(in the rows, 128 means zero)
Each path is a new rotation, seen through one point. The rows after it are directions, each followed by how far the rotation turns it, in deg/step (0 if it stays put).
Each turn is a multiple of 5 degrees from 10 to 175, or 0.
Each row of a path follows its step; steps can be skipped.
path 1
step 0: [131 129 127 126 128 128 115 119 128 138 130 125 129 136 120 119 134 123
 121 134 122 135 145 138 127 123 127 121 135 126 132 124 132 118 130 126
 128 131 122 118 129 130 136 126 127 111 129 116 121 133]
step 1: [135 142 125 119 123 120 123 129 127 127 138 131 134 125 127 141 118 131
 133 143 130 124 126 122 139 128 120 125 121 121 135 126 121 125 128 134
 126 131 126 127 130 119 129 117 135 120 132 115 122 128]
step 3: [127 122 114 127 126 120 123 128 123 135 136 135 129 130 118 128 131 133
 129 128 125 136 131 131 130 108 138 126 130 134 133 119 122 128 133 130
 122 138 132 126 127 129 124 128 139 114 126 140 136 132]
step 4: [133 128 122 127 120 133 124 123 125 123 134 135 130 135 121 130 135 131
 128 140 139 137 130 135 130 134 139 136 129 126 118 116 128 127 132 131
 119 126 114 135 126 124 133 119 133 127 123 115 119 134]
step 5: [129 132 128 121 141 131 114 127 117 132 132 141 136 134 125 123 130 124
 125 132 128 119 139 127 126 127 119 114 132 121 132 130 132 117 131 133
 129 133 127 121 125 136 129 125 133 124 124 119 117 137]
step 6: [142 141 127 124 129 123 126 122 132 135 138 128 131 135 126 132 117 120
 134 136 135 130 133 133 138 117 127 126 127 120 134 125 120 124 120 123
 124 127 126 117 131 116 124 122 135 124 138 130 136 131]
step 7: [119 123 114 127 127 135 127 129 123 132 130 126 121 138 122 138 130 133
 127 127 134 130 117 128 126 122 119 125 117 120 132 124 117 126 131 141
 131 133 110 130 128 121 119 121 137 126 127 131 125 131]
step 8: [124 131 121 127 122 127 122 118 125 139 128 126 130 136 120 125 140 138
 119 124 128 136 135 133 127 116 136 127 144 132 127 125 124 128 132 128
 127 127 129 121 129 130 127 126 130 106 124 126 121 134]
step 9: [138 128 130 120 117 117 118 132 127 128 133 139 132 126 122 131 119 135
 130 143 129 129 130 134 135 125 130 128 118 130 127 116 128 124 131 136
 120 128 127 132 132 127 136 122 135 121 127 113 119 131]
step 10: [131 137 126 118 139 129 121 123 118 134 132 138 145 137 130 133 128 129
 126 131 133 116 132 123 130 128 124 128 136 118 126 124 119 122 127 134
 126 121 117 126 120 127 122 130 136 139 121 128 123 132]
step 11: [129 125 122 127 132 129 117 123 126 139 137 131 126 138 117 127 121 116
 134 126 126 134 134 134 131 110 130 126 125 122 136 125 124 119 125 122
 123 140 126 124 128 129 125 128 134 122 126 141 137 132]
step 12: [127 130 114 128 126 131 131 122 124 123 134 123 123 130 124 136 140 132
 133 139 137 141 125 126 133 128 133 127 128 124 130 120 124 131 136 132
 124 134 112 128 126 117 131 113 137 123 132 122 129 131]
[125 130 130 128 131 132 131 130 128 130 127 124 127 128 127 129 127 129
 130 129 129 129 126 126 131 127 126 129 129 126 132 129 127 129 127 128
 128 130 127 128 130 128 131 125 128 124 127 129 130 126]	70
[125 125 125 131 123 128 128 129 128 129 130 128 126 129 128 128 132 130
 130 131 130 127 130 129 128 127 130 127 129 126 128 129 129 129 130 126
 129 128 126 131 127 131 130 128 124 127 130 129 129 127]	85
[132 129 128 132 126 129 125 128 128 130 130 127 130 124 126 129 125 127
 130 127 127 128 124 129 128 126 129 127 131 129 129 128 130 129 127 128
 127 128 129 127 126 131 127 126 127 126 129 126 132 130]	135
[128 127 128 126 132 129 129 128 125 128 129 134 129 128 126 125 127 127
 129 129 128 126 128 130 130 128 129 130 130 129 125 125 131 131 127 128
 126 129 127 131 128 130 130 129 127 130 125 130 130 126]	60
path 2
step 1: [124 131 125 133 138 125 127 119 115 133 139 113 120 141 126 133 114 127
 134 122 124 126 118 125 129 125 127 119 132 122 122 125 131 129 127 143
 127 123 126 136 132 129 122 130 127 120 134 116 134 132]
step 2: [122 125 125 139 123 128 123 121 124 137 126 123 122 133 123 131 118 126
 133 129 126 131 117 121 120 132 123 126 124 136 111 119 129 122 124 131
 134 119 132 130 126 122 126 139 137 119 135 112 138 126]
step 3: [117 128 136 133 130 131 132 130 121 141 114 130 126 127 115 127 114 123
 125 124 132 130 124 125 125 124 123 128 119 142 118 129 130 117 137 128
 132 119 126 119 136 120 124 141 132 128 136 125 127 129]
step 4: [125 127 136 125 140 133 130 128 119 125 134 124 124 135 120 121 119 123
 129 123 132 128 127 129 117 115 127 120 124 134 120 135 137 122 144 137
 120 122 120 121 136 129 125 138 131 126 131 128 124 140]
step 5: [132 124 131 129 127 124 115 121 118 120 137 126 116 139 128 129 120 125
 139 129 135 131 138 130 113 130 132 116 129 139 121 129 131 126 130 136
 120 121 123 126 128 130 127 131 138 125 136 124 137 138]
step 6: [127 130 129 140 131 121 123 126 112 138 129 136 118 128 124 136 116 130
 135 133 136 132 132 139 127 134 134 118 128 147 127 125 125 123 126 130
 135 120 123 128 130 122 128 123 138 131 132 119 131 131]
step 7: [128 134 125 149 137 137 130 129 110 141 132 132 125 126 121 120 125 136
 125 126 136 128 117 139 127 125 127 117 129 138 122 128 129 125 132 128
 128 125 119 124 134 120 131 131 132 124 119 123 125 131]
step 8: [132 133 123 145 132 134 115 124 118 135 124 125 124 131 130 118 124 141
 128 119 136 132 129 123 118 129 121 121 124 129 119 136 137 132 131 134
 120 129 117 127 131 127 125 142 127 122 128 132 129 132]
step 9: [135 130 127 136 134 120 120 126 115 136 125 128 121 131 140 128 115 134
 123 132 129 130 138 123 117 127 124 129 117 136 119 139 139 127 123 141
 129 127 122 133 128 127 117 130 127 135 138 124 130 127]
step 10: [127 131 130 134 131 128 134 136 107 136 137 128 122 133 140 120 122 125
 116 133 135 119 129 132 124 126 125 126 119 135 116 126 122 120 126 138
 131 130 129 126 125 127 119 126 132 135 131 113 132 133]
step 11: [120 132 129 139 124 132 133 128 115 129 134 128 132 129 140 120 124 131
 126 115 141 124 126 134 125 141 128 120 124 131 122 123 119 119 132 133
 127 132 130 128 130 126 125 148 135 127 130 120 124 137]
step 12: [129 128 129 142 126 126 134 119 112 121 127 125 136 128 132 133 114 135
 127 116 126 125 128 132 120 138 134 123 119 135 129 134 138 122 131 133
 131 128 127 134 137 122 129 144 124 125 138 133 126 133]
[129 131 129 123 129 128 124 131 129 129 130 127 131 129 128 126 127 125
 126 130 128 128 130 127 127 129 129 128 125 127 126 132 128 126 127 128
 126 128 126 125 127 130 128 127 130 131 129 129 128 129]	70
[128 128 131 126 128 126 130 125 127 131 125 129 127 128 127 129 127 129
 130 129 129 126 129 129 130 128 129 128 127 128 131 131 131 126 124 129
 131 126 130 127 131 125 127 128 126 131 128 130 125 127]	120
[125 125 127 125 129 125 128 128 127 124 130 128 128 125 123 126 127 128
 130 125 127 129 127 129 124 126 129 128 129 127 126 129 126 127 127 125
 130 126 129 126 130 125 129 128 130 129 131 129 129 128]	35
path 3
step 1: [121 133 125 116 136 135 134 138 129 131 127 131 126 134 132 125 110 117
 134 131 139 123 119 129 136 131 128 133 113 128 133 133 127 127 127 128
 124 130 137 137 118 120 140 125 130 128 127 119 129 118]
step 2: [121 133 132 128 133 131 125 134 128 135 120 134 132 118 129 137 114 123
 125 140 132 123 126 133 136 126 121 124 127 112 125 144 128 131 127 129
 113 137 124 134 124 129 125 124 113 124 132 128 125 130]
step 3: [126 126 141 126 137 142 140 135 132 127 124 129 122 128 121 131 122 114
 132 136 131 131 128 119 142 130 129 126 122 128 133 128 121 125 130 128
 133 137 128 137 124 126 133 125 113 120 123 124 141 128]
step 4: [129 134 141 127 131 127 127 128 129 130 119 132 120 127 124 136 119 125
 129 131 130 129 118 135 138 132 125 138 123 131 129 132 128 131 127 128
 109 150 122 141 126 128 140 135 130 127 133 129 124 125]
step 5: [135 133 123 135 130 132 124 134 126 118 128 130 125 127 126 120 112 112
 143 135 131 137 128 132 133 125 125 124 115 121 123 136 116 131 130 137
 126 140 122 132 124 127 137 130 118 124 123 129 133 128]
step 6: [122 123 125 130 136 131 127 134 126 132 119 129 127 127 137 134 114 127
 131 131 139 120 119 129 135 135 126 124 121 133 132 130 114 143 134 126
 116 143 136 139 126 125 129 134 131 121 126 121 136 127]
step 7: [116 125 125 121 127 125 133 132 121 121 129 130 128 126 133 125 115 118
 129 144 127 135 116 126 135 134 116 132 128 117 125 134 129 132 122 123
 122 138 118 132 119 122 137 129 118 125 130 129 137 133]
step 8: [119 126 132 127 133 136 134 124 126 134 121 131 117 118 119 128 127 119
 142 128 137 130 131 115 131 123 118 124 121 128 128 138 123 138 134 119
 117 141 129 135 123 128 134 126 123 115 121 127 128 128]
step 9: [127 128 130 132 133 129 134 122 136 127 124 134 128 132 128 133 121 122
 130 138 130 126 107 130 131 125 121 133 117 130 136 134 127 128 122 130
 126 150 135 128 117 130 139 137 121 129 122 134 131 134]
step 10: [129 124 131 129 131 125 120 118 127 132 129 128 128 129 127 125 108 123
 140 136 127 123 131 122 133 130 114 134 116 123 124 133 115 124 135 129
 115 133 128 134 124 128 141 123 120 128 123 121 128 121]
step 11: [124 115 126 128 141 133 129 131 124 131 129 133 125 131 132 132 121 124
 124 133 137 134 125 131 131 132 121 133 122 124 125 140 116 129 125 140
 120 141 136 132 127 135 127 133 124 109 127 135 137 134]
step 12: [122 131 131 124 129 126 136 130 126 132 128 126 123 129 132 125 113 121
 127 132 127 127 122 131 138 124 111 129 130 133 131 131 115 121 136 113
 125 130 127 141 125 126 145 137 124 120 130 128 138 135]
[127 126 128 126 124 126 126 130 128 128 131 129 127 126 128 127 127 126
 129 127 127 129 131 128 125 127 129 133 127 124 125 129 131 129 129 129
 127 130 127 130 128 130 128 125 128 126 129 129 125 126]	125
path 4
step 0: [130 128 106 128 126 120 129 133 134 133 129 136 130 119 135 123 130 125
 116 128 127 127 122 120 130 142 125 143 137 125 132 127 133 124 144 123
 120 122 128 121 132 139 123 128 133 127 131 125 115 124]
step 1: [130 132 134 128 131 127 122 126 121 126 130 128 136 125 132 119 130 126
 117 118 116 125 124 133 122 140 118 126 129 131 126 124 126 127 136 121
 119 126 118 115 138 126 118 122 120 119 152 130 126 131]
step 2: [134 114 126 129 133 122 120 125 119 132 133 137 136 123 137 121 129 116
 118 132 127 132 120 129 138 134 123 140 126 136 127 142 130 132 127 135
 116 130 127 122 129 120 132 125 112 124 128 127 128 114]
step 3: [129 127 128 126 128 141 129 138 132 129 137 122 136 127 127 123 127 117
 122 126 134 133 116 131 139 129 104 130 135 127 126 117 124 127 132 133
 112 117 126 122 124 129 118 115 126 126 124 124 130 125]
step 4: [132 114 132 133 124 134 123 129 123 116 136 131 141 128 135 119 114 117
 127 121 129 122 141 132 136 137 120 134 119 127 144 129 131 120 133 123
 117 125 127 129 131 128 122 126 134 125 126 133 113 127]
step 5: [127 130 134 130 141 128 144 129 124 134 124 132 132 131 132 118 127 131
 119 137 141 131 131 136 134 143 120 135 128 120 138 123 134 120 134 129
 119 119 134 114 128 127 125 133 121 129 131 119 113 127]
step 7: [135 124 131 121 130 124 136 129 133 129 143 131 117 116 132 124 126 127
 118 122 129 133 132 136 128 135 122 132 126 136 129 127 124 126 136 132
 122 120 131 123 129 123 132 123 110 126 131 149 113 118]
step 8: [127 120 125 130 131 131 134 121 132 139 129 139 139 119 128 133 123 134
 134 114 126 126 122 135 137 137 113 125 129 126 135 132 131 132 137 124
 114 112 135 121 117 120 130 123 123 123 131 135 138 127]
step 9: [119 118 133 120 129 117 140 131 123 122 135 126 134 136 138 130 122 127
 118 121 138 122 129 121 126 137 117 119 120 137 133 130 123 131 135 122
 120 127 124 117 122 118 121 120 127 120 113 130 123 125]
step 10: [125 116 130 115 129 132 128 135 129 126 132 128 120 124 119 122 119 129
 124 131 143 117 129 132 133 137 115 136 127 124 132 129 139 132 136 117
 127 122 147 123 138 121 120 131 123 124 129 125 132 119]
step 11: [137 122 127 129 130 126 138 133 141 125 135 125 130 116 137 132 132 131
 130 129 145 119 132 120 139 143 129 126 121 124 131 130 129 132 140 118
 124 124 120 126 126 138 120 123 119 118 138 123 124 126]
step 12: [129 121 136 132 132 118 130 125 135 117 135 114 131 120 129 125 123 138
 114 121 123 130 124 118 128 143 120 139 125 121 131 132 126 130 140 123
 129 129 137 113 128 127 134 125 126 137 140 137 129 123]
[126 130 130 127 127 128 131 124 128 126 127 128 128 126 127 127 125 125
 131 128 131 132 127 127 130 129 126 129 129 132 127 127 131 125 132 128
 128 131 126 128 128 129 127 130 129 127 129 129 130 128]	0
[128 126 128 129 127 130 127 125 128 131 131 126 130 128 127 128 128 125
 126 129 125 126 127 130 127 129 128 124 131 133 125 128 129 130 128 128
 129 125 126 126 127 128 129 130 128 128 125 129 130 126]	60
[127 129 127 127 129 126 128 128 130 131 127 125 127 126 127 124 127 129
 127 129 126 128 127 130 130 130 132 127 126 129 130 129 126 128 130 126
 129 129 128 128 130 132 125 128 124 131 128 128 128 131]	65
